Here are some points:
(-14 -34 5 -14 0 -5 5 -48 5 19 34 5 -10 -25 14 28 -4 -33 -29 -28 15 34 -1 48)
(-14 24 -24 -24 0 15 -14 14 -5 -25 -29 9 19 61 -39 23 -4 -9 -38 29 -14 38 -6 29)
(-29 14 5 39 -9 29 10 -19 48 -25 15 19 -20 -30 -19 14 5 24 -5 -19 29 10 -39 -14)
(0 -53 24 29 -19 10 -43 -43 48 33 39 9 -5 13 -34 4 -14 -19 0 -38 -4 0 47 -10)
(-14 -19 -9 -24 -4 29 34 0 -5 -10 -33 14 0 -35 -29 28 34 5 14 20 20 -14 -30 -29)
(-33 -5 -9 -4 -19 -14 5 34 -14 -1 -19 0 14 23 -24 -10 34 -9 -38 -14 24 29 -25 29)
(-9 9 -19 5 -14 -19 19 19 14 14 -29 19 38 -35 -34 -1 24 19 -19 -28 -24 5 -20 -5)
(-29 -5 58 -4 -33 39 15 -24 -5 71 39 5 -20 -6 -24 -44 -14 -14 -5 10 24 0 4 91)
(-29 -43 -9 -4 29 48 -48 29 19 52 29 9 -5 -44 0 -20 24 -29 -29 44 -43 -29 -25 43)
(10 -48 -24 -28 39 24 -14 5 10 33 -14 0 -24 28 -34 9 24 5 -10 -14 24 -19 4 -5)
(34 9 -5 -24 10 -5 10 5 0 -20 15 19 0 -11 33 -1 10 -5 38 -19 -38 -14 -44 -14)
(-4 14 19 10 -14 -29 19 -14 -24 9 -24 9 19 42 -34 -1 5 43 -43 24 -43 14 28 43)
(-19 19 5 10 20 -9 -19 -14 -14 -34 19 14 -5 -30 -24 23 -19 10 14 15 -9 5 -44 -10)
(15 24 -5 0 -9 -9 -48 -5 24 14 5 5 0 18 -15 9 -29 0 5 0 0 5 -25 -34)
(20 5 -14 10 -14 -19 19 34 -10 -20 -29 -5 -5 -20 -15 4 -9 5 -14 -19 -14 -43 -1 53)
(-14 29 0 20 -19 -29 0 14 -19 14 -19 -19 33 9 -24 -5 0 15 -43 -14 10 -10 -1 38)
(-4 14 10 29 -4 -24 15 29 0 19 -14 -19 48 -1 -5 -25 -9 -5 -24 -38 -29 5 13 29)
(10 0 43 -14 5 -5 24 29 -24 38 43 -48 -10 -1 29 28 5 15 -19 -4 -4 -14 13 -34)
(15 -5 0 44 44 -24 0 -34 53 91 15 19 4 -1 14 -20 -9 -5 14 34 -19 5 37 -34)
Then 10 other points, each followed by its number:
(29 29 58 -4 20 -24 -29 -38 -10 -34 29 19 24 -11 0 28 -4 -14 19 44 -29 -19 18 34) 0
(24 29 -5 -9 -24 0 15 -10 10 -1 0 14 -24 37 33 -15 -9 15 34 44 -14 10 -6 -34) 1
(5 9 -19 -28 -4 -14 15 10 -5 -20 10 19 -29 -40 38 -1 29 -19 10 -28 -4 -10 -35 -19) 2
(-33 -10 0 44 20 -9 -33 -24 -24 -1 -14 24 -24 -20 24 14 -4 -29 19 5 34 -19 42 -19) 3
(5 14 5 -4 5 -24 5 34 0 14 -19 5 -20 4 24 -44 24 5 -38 -28 24 -14 9 14) 4
(-33 -24 19 29 127 34 -43 -29 43 -25 43 0 43 -40 -34 -1 -33 -9 -38 20 92 14 4 -10) 5
(5 -43 -14 -19 0 10 15 19 -29 -34 19 9 -15 28 29 -5 -19 34 38 5 15 24 -1 -29) 6
(-14 29 5 10 -19 -29 29 5 -24 -20 10 14 -24 18 24 -1 20 15 24 -4 -43 -10 -20 -24) 7
(29 -43 -5 -14 -19 34 -5 29 -10 -34 5 5 -29 -1 43 -5 -43 29 29 20 -9 38 -15 -14) 8
(-14 9 -24 -4 0 -29 34 -5 -24 9 -5 14 -10 28 24 -10 10 -5 -5 29 -43 -14 -30 -38) 9
Which three of these numbered points are nearest to each point below, looking only along the 3 directions in which the first points spread most? Their numbers follow each, nearest first.
(-29 9 -19 -19 -33 -5 24 14 10 19 -14 -19 19 -20 -29 -20 10 -5 -34 -33 -14 -14 18 19) > 4 0 9
(5 14 -19 -33 -29 -5 10 0 -5 -10 10 14 -20 18 38 -5 -14 24 34 5 -43 -5 -35 -29) > 6 9 7
(0 29 -9 15 -19 15 -19 -19 0 -10 -5 9 -24 -1 14 14 -24 5 34 -9 -48 19 4 -14) > 1 9 6
(-19 5 -19 29 39 -14 34 -14 -14 -20 19 0 -34 18 14 -5 20 5 19 5 -19 43 -15 0) > 6 9 0
(20 -24 19 -28 -9 10 19 29 -5 -25 15 9 -10 23 19 -15 -24 48 34 -24 -29 5 -1 -5) > 9 7 6
Now 10 new points, numbered from 0 again:
(-9 -15 15 0 -29 -24 34 29 -19 -34 19 0 -29 28 19 9 0 43 34 -24 -9 0 33 -34) 0
(-4 -10 5 15 -14 -9 -29 -19 24 -34 10 -5 -10 -11 19 -5 5 -24 34 39 24 -10 42 -34) 1
(10 29 -5 10 -33 -24 15 24 -19 33 -14 -10 33 9 -19 -25 34 24 -43 5 0 34 -20 24) 2
(34 19 -9 -28 -14 -9 0 5 14 -34 0 -19 33 18 33 -10 0 -5 38 24 10 34 -20 -34) 3
(20 0 -9 10 -33 10 10 -19 0 -25 -14 0 -24 23 24 -15 24 -14 29 5 24 14 33 -34) 4
(29 -5 15 -9 10 -9 0 -29 5 -29 34 -34 43 28 -10 23 -9 19 24 -24 5 -14 -35 5) 5
(24 19 -5 -28 0 5 -24 -24 38 19 -9 0 0 -40 -34 23 5 -19 -5 44 -24 29 42 -24) 6
(10 -10 19 -33 53 -5 -38 -38 -5 -29 34 5 28 -25 9 -1 -24 -29 -24 0 0 -34 -1 -29) 7
(20 -5 15 48 -4 -29 -53 24 10 -39 -24 -39 -20 23 5 19 -33 -33 -14 20 0 -34 37 19) 8
(0 19 5 -19 10 10 -29 -24 -19 19 34 14 28 -1 43 9 0 -9 14 24 -29 29 -25 -34) 9
The same question for these:
(0 24 0 -4 -14 24 -14 0 -10 9 -5 5 -10 -1 33 -5 0 5 24 29 -33 24 9 5) > 4 5 6
(5 -24 -14 34 -9 -14 24 -43 19 4 29 9 -24 -15 -29 23 -38 -5 29 29 24 -5 28 -14) > 1 6 9
(-43 14 -19 -24 -9 15 24 19 -29 -1 -29 5 4 33 -29 14 10 -5 -43 5 -14 24 -11 19) > 2 8 5
(-19 -43 -24 -24 39 0 -43 10 5 67 -14 -5 0 61 -15 -20 0 -5 5 10 -9 0 -11 -19) > 6 1 9
(-19 24 -19 10 -9 0 19 29 0 14 -33 -15 9 -1 -34 -1 -19 29 -38 -14 -24 -19 -35 24) > 2 8 5
